[[ 563 -982  450   -1]
 [-473  -76   -9 -404]
 [-443  116   -2 -499]] ⇒ -473

[[82 80 85 13]
 [91 72 52 33]] ⇒ 91

[[ 179 -480 -113 -372]
 [ -81 -322 -238 -459]
 [ 971   12 -309 -521]] ⇒ -81

[[133 102 228  99]
 [116 153 252 130]
 [123  75  26  97]] ⇒ 116

[[27  6 27 84]
 [24 52 24 63]] ⇒ 24

[[3 8 5 5]
 [2 0 0 3]] ⇒ 2
---
array([[-0.55,  1.41, -1.22, -0.53],
       [-0.45,  0.29, -0.69, -0.01],
       [ 1.24, -1.84, -0.60,  2.22]]): -1.84

array([[-0.013,  0.087,  0.125,  0.065,  0.095,  0.095],
       [ 0.239,  0.107,  0.181,  0.046,  0.014, -0.146],
       [ 0.135,  0.119,  0.072,  0.195,  0.196,  0.172]]): 0.195

array([[ -2.241,   0.162,  -6.656,  -4.795,  -3.827,   1.799,   1.728],
       [ -1.215,  -5.568,  -3.079,  -6.478,  -5.900,  -0.935,  -5.973],
       [  0.908,   2.804,  -0.155,  15.124, -19.475,  14.170,   0.944]]): -19.475

array([[ -15.80,  -21.55,   -8.69,  -26.32,   -3.66,  -43.74,   -9.29],
       [  43.43,  -88.19, -105.00, -194.67, -142.50,  -64.35,   88.61],
       [ -31.20,  -72.37, -109.60,   28.31,  136.34,  -16.09,  -96.08]]): 136.34

array([[ -6.60,  23.49, -14.30, -20.06, -11.25, -20.06],
       [-15.77,   7.69,  -9.65,  -7.78,  16.22,  13.53],
       [ -4.98,   3.03,  -7.37,  -7.99,  -4.59,  -7.01]]): -7.99

array([[ 0.14, -0.97, -1.20, -1.40, -0.42,  1.88],
       [ 0.00, -0.48, -0.16, -0.60, -0.43, -0.06],
       [-0.67, -0.27, -0.18, -0.10, -0.39,  0.19]]): -0.10
---
[[759 741 767 768 792]
 [753 747 761 774 723]
 [852 981 314 207 931]]
747

[[ 324  106  940  366  446]
 [-867  295  303  276  368]]
295

[[-29  -2  36  13]
 [ 26  22  -2   2]
 [ 11   8  -6  -4]]
22

[[177 215  91  95 136 102  51]
 [146 145 133 132 134 161 138]]
145

[[7767 5294 3146 5058 6749]
 [6872 7834 6746 4653 4660]
 [2790 6652 9955 1182 4223]]
7834

[[30 21 11 66 57 84 45]
 [74 47 65 13 17  8 84]]
47

[[ 278 -455 -279 -582]
 [ 332 -539 -345 -707]
 [ 454  284  919 -742]]
-539
---
-.04 .15 -.49 .27 → .15
.21 -.31 -.21 -.15 .32 .45 → -.31
.36 .52 -.10 -.05 -.05 → .52
-.44 .10 .14 .08 .38 -.06 .22 → .10
.02 .27 .12 .51 -.34 → .27
.23 .49 .03 -.31 -.19 .06 .35 → .49
-.38 -.15 -.08 .50 → -.15
.27 .07 -.21 .38 .40 -.25 .20 → .07
-.30 -.47 -.03 -.09 -.27 → -.47
---
-.31 -.21 .01 .05 .54 .31 .29 -> .29
.54 .25 .46 -.20 -> -.20
-.28 .14 -.35 .52 -> .52
-.12 .12 -.49 -.04 -.20 .33 -.18 -> -.18
.30 .13 -.53 -.26 -.06 -> -.06
-.25 -.47 .19 .37 .40 -.22 .03 -> .03
---
Input: array([ 1.229,  1.079,  0.836, -0.202,  0.282,  1.949, -1.350])
Output: 0.282
Input: array([  8.290, -10.685, -12.902,  14.527])
Output: -10.685
Input: array([   2.1, -114.9,  158.3,  122.1,   31.3])
Output: 158.3
Input: array([-0.09, -0.02,  0.09, -0.03])
Output: -0.02
Input: array([ 0.185,  0.126,  0.061, -0.031, -0.141])
Output: 0.061
Input: array([ 0.2, -0.1, -1.5,  0.2, -1.0,  1.7])
Output: 0.2
---
[[ .43 -.09 -.41 -.17  .36  .27 -.23 -.45  .01  .39  .19 -.33 -.38]
 [-.01  .25  .11 -.28 -.08  .19  .09 -.22 -.17  .18  .15 -.17 -.18]
 [-.35 -.28 -.20 -.13 -.01  .10  .23  .29  .35  .33  .35  .30  .19]
 [ .29  .05 -.30 -.24 -.06  .23  .28 -.04 -.21 -.27  .04  .25  .23]
 [ .18 -.04 -.27 -.41 -.44 -.32 -.10  .16  .35  .46  .36  .17 -.02]
 [-.23  .03  .25  .26  .10 -.16 -.35 -.16  .04  .31  .20 -.01 -.22]] Out: -.38

[[ .12 -.14 -.02 -.13 -.29  .23  .39 -.22  .09]
 [ .08 -.09 -.02 -.08 -.20  .15  .26 -.15  .06]
 [ .06 -.24  .11 -.41 -.11 -.03 -.06  .21 -.08]
 [ .07 -.08 -.02 -.07 -.17  .13  .22 -.13  .05]
 [ .02 -.06  .03 -.11 -.03 -.01 -.02  .06 -.02]
 [ .04 -.05 -.01 -.05 -.11  .09  .15 -.08  .03]
 [ .02 -.03  .01 -.05 -.03  .00 -.01  .03 -.01]
 [ .05 -.05 -.01 -.06 -.14  .11  .18 -.10  .04]
 [ .02 -.03 -.01 -.05 -.06  .05  .08 -.04  .02]
 [ .07 -.27  .11 -.41 -.13 -.03 -.06  .21 -.08]
 [ .12 -.27 -.02 -.30 -.29  .23  .39 -.22  .09]] Out: .09

[[-.10 -.10  .03 -.02 -.26  .09]
 [ .14  .04  .09  .30 -.23  .25]
 [-.08 -.32  .32  .35  .28 -.02]
 [ .17 -.17  .26 -.14 -.43 -.10]
 [-.03 -.01  .15  .01 -.40 -.01]] Out: .09

[[-.15 -.04  .14 -.03 -.11 -.27  .20  .32]
 [ .17  .07 -.20 -.13 -.06  .08 -.17 -.33]
 [-.05  .04 -.05 -.11 -.07 -.07  .01 -.07]
 [ .03 -.07 -.21 -.33 -.31 -.02  .02 -.20]
 [ .03 -.01  .03  .04  .03 -.02  .00  .09]
 [ .20  .05 -.17 -.01  .07  .18 -.18 -.45]
 [ .08  .18 -.18 -.05  .00  .06 -.24 -.46]
 [ .14  .05 -.29 -.14 -.07  .13 -.20 -.46]
 [-.03  .07  .03  .07  .04  .02 -.08 -.02]
 [ .07  .21  .01  .14  .09 -.14 -.29 -.32]] Out: .32

[[ .01 -.36  .09  .33 -.28  .11  .12 -.36 -.21]
 [ .03 -.06 -.19 -.22 -.09 -.48 -.09 -.09 -.01]
 [ .03 -.36  .09  .34 -.27  .13  .11 -.36 -.20]
 [ .21 -.32 -.01  .46  .17  .24 -.15 -.06 -.28]
 [ .17 -.39  .08  .49 -.13  .23 -.04 -.30 -.16]
 [-.04 -.23 -.16 -.27 -.43  .01  .08 -.08 -.28]
 [-.16 -.33  .09  .22 -.35  .04  .20 -.25 -.21]
 [ .03 -.36  .09  .35 -.27  .13  .10 -.36 -.20]
 [-.11 -.21 -.12 -.11 -.43  .03  .05 -.10 -.19]
 [ .07  .12  .17 -.24  .33 -.04  .40  .19  .32]] Out: -.21
